In the rows, zero is written as 128.
Each path below is one point turned by a fixed rotation once a step. After each direction that follows a path, write how fast that rotation turns it, in degrees per step (0 if it stays still).
Each turn is a multiple of 5 degrees from 10 to 175, or 0.
Each row of a path follows its step; steps can be skipped.
path 1
step 0: [125 125 134 132 136 134 130 124 128 130 123 131 125 127 119 127 130 127
 107 121 132 128 129 126 137 129 127 137 133 120 126 131 116 133 116 113
 127 129 133 124 134]
step 1: [134 133 131 123 126 132 132 127 131 139 126 134 129 110 126 138 131 128
 122 119 125 136 124 139 143 134 132 124 128 119 128 130 131 131 129 117
 126 123 126 137 122]
step 2: [136 122 139 125 128 131 122 125 123 124 112 144 125 118 139 130 123 118
 123 126 125 130 127 123 128 134 123 133 133 123 130 125 136 127 134 121
 137 122 131 126 124]
step 3: [130 126 138 116 132 130 136 119 129 123 120 125 131 127 139 123 124 127
 120 124 124 130 119 123 139 130 118 143 121 127 120 132 117 131 122 126
 127 127 135 128 126]
step 4: [124 139 137 132 130 139 125 125 124 134 128 135 134 129 117 122 131 126
 120 127 124 134 125 125 147 129 128 132 126 120 136 132 119 131 128 118
 131 116 131 132 125]
step 5: [130 131 137 131 124 131 122 117 122 126 120 136 134 108 135 127 129 125
 122 126 131 130 136 132 138 134 132 126 128 124 123 127 128 124 129 120
 126 128 111 138 124]
step 6: [127 124 137 124 124 132 129 122 123 124 111 135 120 119 132 130 117 119
 120 119 121 123 125 118 132 125 123 129 118 130 129 123 126 141 137 127
 125 130 132 136 128]
step 7: [121 130 135 124 130 139 137 126 136 132 128 132 132 122 135 125 128 122
 110 130 129 128 123 124 137 125 127 143 130 124 134 126 115 138 127 123
 129 130 127 118 130]
step 8: [119 131 133 130 135 132 127 128 139 130 121 136 126 116 119 137 130 122
 119 124 126 139 132 130 141 127 125 124 127 118 127 139 121 122 124 121
 126 124 125 134 118]
step 10: [128 130 142 120 130 130 136 127 124 120 114 126 124 122 137 124 121 122
 117 131 126 140 131 116 133 133 125 133 126 120 127 123 126 135 125 127
 134 133 140 130 133]
step 11: [125 138 129 133 130 129 130 125 133 124 127 132 134 121 131 123 135 129
 118 125 125 140 120 129 146 120 123 134 129 128 128 133 117 144 126 126
 131 119 133 128 121]
Speeds:
[128 128 130 128 130 123 129 130 129 125 128 130 129 128 130 124 126 128
 126 127 128 128 132 131 127 131 127 125 126 125 125 127 125 126 125 127
 126 131 127 126 128] : 145
[131 130 130 129 130 127 129 130 128 129 127 125 131 126 123 128 131 128
 128 128 127 126 127 128 124 126 129 126 131 126 128 127 126 126 128 123
 128 126 125 132 125] : 95
path 2
step 0: [131 127 118 132 135 125 139 135 127 129 123 124 130 121 134 129 134 132
 132 125 129 130 133 132 114 131 134 134 121 122 137 116 140 126 134 123
 139 119 135 136 119]
step 2: [137 128 128 128 129 130 119 143 117 133 139 120 122 124 128 126 115 122
 132 118 123 125 123 135 117 131 126 124 126 128 132 129 128 136 122 128
 129 127 122 141 118]
step 3: [130 126 134 125 128 123 132 128 123 122 133 133 142 125 132 125 119 135
 128 120 118 126 129 130 115 120 126 128 132 119 142 131 120 127 141 124
 120 119 140 131 128]
step 5: [126 134 127 127 126 119 135 140 126 146 134 125 124 122 123 127 123 125
 129 130 132 135 128 134 122 128 129 140 114 135 137 126 122 133 134 127
 127 123 140 121 118]
step 6: [124 132 127 136 127 116 129 125 114 129 131 126 136 115 137 125 133 137
 122 129 131 118 124 128 121 123 131 133 124 116 124 116 133 118 134 137
 127 132 130 127 117]
step 7: [132 133 131 135 114 119 132 131 120 133 123 134 124 118 125 126 121 129
 133 116 133 118 133 128 130 131 135 131 123 126 128 126 128 135 120 124
 132 111 114 134 126]
step 8: [136 121 126 127 122 116 127 135 117 121 126 121 126 138 136 119 123 126
 120 126 120 131 129 126 126 131 124 129 123 130 138 123 119 124 126 131
 123 120 133 138 111]
step 9: [128 127 137 128 120 131 132 135 128 124 132 130 143 119 118 132 133 133
 123 119 123 132 127 134 119 134 122 123 122 118 125 115 127 123 132 121
 128 124 130 145 128]
step 10: [129 124 132 132 129 110 120 138 130 124 128 118 127 115 116 134 130 117
 128 131 126 123 129 127 123 126 132 140 124 132 136 139 124 128 134 124
 130 118 129 137 134]
step 11: [133 140 125 121 122 123 137 136 124 129 137 123 129 114 131 127 124 124
 136 125 115 131 120 129 123 131 124 133 122 128 130 130 136 121 131 143
 118 133 134 131 119]
step 12: [124 129 141 135 128 117 132 133 111 132 130 132 138 117 123 127 124 133
 134 130 134 125 122 133 131 120 120 132 131 113 136 126 129 136 121 124
 121 126 127 127 129]
Speeds:
[130 125 125 124 127 128 127 129 131 128 131 126 129 128 131 129 128 127
 129 126 129 132 130 128 128 128 131 129 129 130 133 128 128 129 129 132
 128 129 128 126 123] : 130
[130 129 128 128 125 128 127 126 127 131 127 126 126 128 126 128 127 124
 125 129 127 128 125 127 128 132 127 130 132 130 126 132 129 131 131 126
 129 126 127 127 124] : 125
path 3
step 0: [121 127 124 121 142 128 125 137 127 126 138 128 124 129 134 132 126 121
 135 135 124 132 131 128 131 134 133 129 135 124 145 113 147 124 125 133
 131 130 132 123 124]
step 1: [113 126 118 133 119 124 137 138 131 114 131 137 132 116 135 119 132 133
 129 131 131 126 130 130 130 127 125 122 114 131 131 123 128 128 115 136
 132 135 125 131 127]
step 2: [126 134 128 133 129 124 127 127 111 127 123 133 125 113 124 125 120 124
 120 135 125 141 128 126 139 120 132 129 127 125 128 129 123 114 126 125
 130 121 112 137 124]
step 3: [131 125 136 136 117 133 136 132 122 128 126 116 115 137 127 117 116 133
 126 137 124 138 129 131 126 135 130 130 127 115 130 124 138 138 130 129
 136 127 120 124 123]
step 4: [124 131 127 131 130 128 125 125 131 117 129 123 130 121 133 131 120 139
 132 134 116 137 135 113 122 132 114 123 132 125 115 123 124 132 132 141
 127 129 138 128 122]
step 5: [137 123 121 123 121 116 123 115 119 120 119 125 116 120 131 130 131 126
 126 124 127 127 133 123 122 128 127 132 121 132 127 113 132 119 121 130
 119 121 129 118 136]
step 6: [128 117 113 121 133 131 135 127 131 119 115 126 130 128 125 117 125 136
 124 120 126 125 124 130 127 141 141 132 128 120 117 125 127 129 134 122
 131 120 121 138 136]
step 7: [135 138 123 115 118 136 129 132 132 141 124 121 132 117 121 133 126 130
 122 119 131 136 130 122 122 125 133 129 129 125 126 125 125 129 142 140
 143 130 128 129 129]
step 8: [137 128 135 140 131 130 128 122 125 132 122 126 130 134 136 125 134 135
 137 115 139 125 139 120 135 127 127 128 126 131 124 133 135 130 138 145
 126 126 120 121 138]
step 10: [137 123 119 127 126 140 127 141 135 130 134 117 132 130 140 136 134 122
 132 131 138 138 122 123 126 131 139 130 117 133 131 128 126 119 129 121
 121 123 138 129 132]
step 12: [123 128 137 129 130 119 133 137 122 138 134 137 130 126 120 129 132 128
 124 119 132 146 126 141 125 133 124 118 124 128 135 136 125 130 119 138
 126 119 127 130 138]
Speeds:
[127 126 124 123 130 128 130 132 128 127 127 127 129 129 127 126 128 125
 130 127 126 127 129 128 127 128 129 126 128 134 127 123 127 127 126 128
 125 126 129 127 127] : 70
[127 124 128 131 125 131 129 128 129 127 129 126 126 131 126 127 127 128
 125 129 133 126 131 128 129 131 130 127 124 128 129 129 128 128 127 132
 124 129 129 129 129] : 155
path 4
step 0: [135 129 131 125 122 133 130 133 130 117 130 131 135 119 130 123 134 127
 129 134 122 137 141 124 123 122 131 134 128 133 130 129 110 134 128 135
 142 123 131 126 120]
step 1: [135 131 122 140 125 133 130 122 129 126 116 131 137 132 130 125 134 132
 132 125 123 137 132 122 123 138 134 117 127 114 131 130 123 125 126 137
 131 118 124 123 137]
step 2: [123 132 118 126 135 130 126 120 127 126 109 131 125 133 125 134 134 130
 125 115 140 120 132 129 125 127 127 119 135 128 128 126 125 126 117 118
 124 123 125 121 128]
step 4: [118 130 135 129 123 134 132 123 120 134 123 132 135 128 134 123 121 134
 130 130 117 125 129 123 125 135 127 129 123 134 122 120 133 128 138 125
 132 135 131 148 137]
step 5: [130 127 127 134 131 135 134 131 123 114 126 123 129 130 120 128 134 134
 129 127 126 124 129 124 145 124 129 123 132 139 120 115 124 140 134 131
 139 133 126 135 124]
step 6: [132 125 125 133 129 126 121 123 142 129 133 127 135 127 115 125 133 133
 130 123 136 136 121 125 134 122 132 118 116 124 136 125 129 132 138 135
 137 130 121 121 126]
step 7: [121 129 126 117 135 123 116 127 135 138 120 128 118 127 125 123 137 133
 124 119 134 132 130 135 131 135 122 130 123 121 136 126 132 121 124 134
 128 127 121 137 139]
step 9: [120 120 144 137 127 130 132 126 126 131 130 132 138 123 133 122 116 126
 141 135 134 131 126 120 130 122 129 129 132 120 128 137 123 130 129 131
 134 119 133 136 129]
step 10: [133 120 130 137 129 127 132 123 116 122 120 127 130 138 117 120 131 124
 134 131 137 129 140 129 135 127 139 128 133 127 128 127 134 127 120 133
 122 131 135 138 135]
step 11: [137 127 126 128 122 119 121 115 131 125 121 124 123 132 124 134 128 124
 126 128 128 120 136 126 135 122 134 125 128 126 142 127 140 136 126 126
 127 136 129 119 112]
step 12: [131 127 144 118 118 125 131 123 135 135 117 134 127 130 132 128 129 137
 125 128 129 128 124 128 124 129 121 145 121 124 138 126 133 127 136 126
 126 127 123 120 123]
Speeds:
[127 129 127 125 128 127 131 130 125 128 126 128 130 127 124 132 128 131
 132 129 128 125 129 130 130 131 128 129 129 129 127 129 128 123 125 130
 128 131 124 129 129] : 130
[129 127 128 131 129 127 129 128 129 128 125 127 128 128 130 131 130 132
 128 129 129 125 123 126 132 131 126 129 131 126 127 130 128 131 130 123
 129 126 129 127 126] : 110
path 5
step 0: [134 125 124 131 138 128 133 113 124 121 118 132 128 116 124 139 127 126
 144 131 123 129 119 130 133 127 132 132 137 128 131 126 137 135 126 131
 127 131 124 116 131]
step 1: [128 123 143 130 139 135 113 129 125 129 121 133 129 130 123 128 139 134
 131 128 138 129 122 128 127 136 122 123 135 124 125 129 128 124 110 135
 125 124 125 126 122]
step 2: [139 131 131 124 128 123 135 135 124 121 124 131 134 125 117 128 127 131
 132 109 126 134 127 130 132 134 128 132 126 128 134 120 142 128 123 131
 108 129 128 127 126]
step 3: [134 133 128 124 131 141 119 126 123 127 124 129 127 122 129 135 128 136
 117 118 120 123 135 128 123 129 133 117 130 127 115 122 127 133 115 117
 123 131 118 134 124]
step 4: [135 136 125 130 127 136 128 142 136 124 116 128 130 134 134 124 120 119
 118 126 130 133 139 135 132 141 127 137 123 122 123 130 138 126 127 128
 128 125 129 135 122]
step 5: [122 133 125 136 119 123 122 129 126 141 125 122 133 133 129 130 125 122
 123 118 119 122 139 134 130 116 131 132 124 127 128 127 122 125 125 118
 123 121 116 136 139]
step 6: [129 126 122 128 134 123 130 128 139 128 132 115 117 129 136 126 134 124
 125 133 122 132 142 131 128 125 140 133 125 135 119 123 127 121 134 138
 137 123 127 139 123]
step 7: [112 137 121 142 127 120 127 122 128 135 128 123 121 127 136 133 122 134
 141 133 128 116 136 130 129 134 121 132 120 130 130 133 128 126 131 127
 130 122 139 127 132]
step 10: [128 123 152 125 137 131 127 121 128 132 124 126 132 133 127 130 132 142
 136 124 133 126 125 133 127 132 125 132 136 123 131 127 128 137 133 128
 126 124 128 115 119]
step 11: [135 123 127 128 129 132 133 132 120 117 117 134 130 125 115 129 132 131
 130 135 124 127 129 134 132 128 130 123 129 140 136 132 140 130 120 129
 113 132 120 116 122]
step 12: [135 129 137 121 141 127 118 129 123 130 119 126 134 128 124 129 133 130
 131 124 123 129 124 125 130 139 132 124 123 114 117 127 136 131 117 118
 129 139 118 131 130]
Speeds:
[129 128 129 128 130 130 128 129 128 128 129 128 129 127 131 125 128 130
 127 128 132 128 128 129 129 129 121 131 122 127 129 127 129 128 127 127
 130 122 128 126 129] : 125
[127 126 130 129 125 127 129 128 129 134 128 126 127 125 132 125 126 127
 127 129 126 127 129 126 128 127 131 130 128 131 131 128 129 128 125 127
 131 127 132 130 127] : 35
[128 128 129 125 125 127 126 132 125 126 126 128 127 129 131 128 128 130
 125 126 128 132 133 128 129 129 130 127 126 126 131 128 129 130 126 126
 129 132 125 127 127] : 40
[129 130 129 127 128 132 129 127 126 128 131 128 129 128 123 123 127 127
 127 127 124 127 131 128 127 129 129 128 126 125 127 132 130 126 129 126
 129 126 126 130 125] : 40
[129 124 127 127 127 132 126 125 127 125 128 131 127 127 129 126 128 129
 126 131 127 128 129 132 127 122 127 127 128 132 126 127 127 126 124 131
 129 129 128 129 127] : 140
[127 129 126 130 124 125 127 124 130 130 130 130 131 126 126 127 127 130
 131 131 127 128 131 129 127 130 125 127 129 127 127 125 127 132 124 125
 128 129 126 128 130] : 160
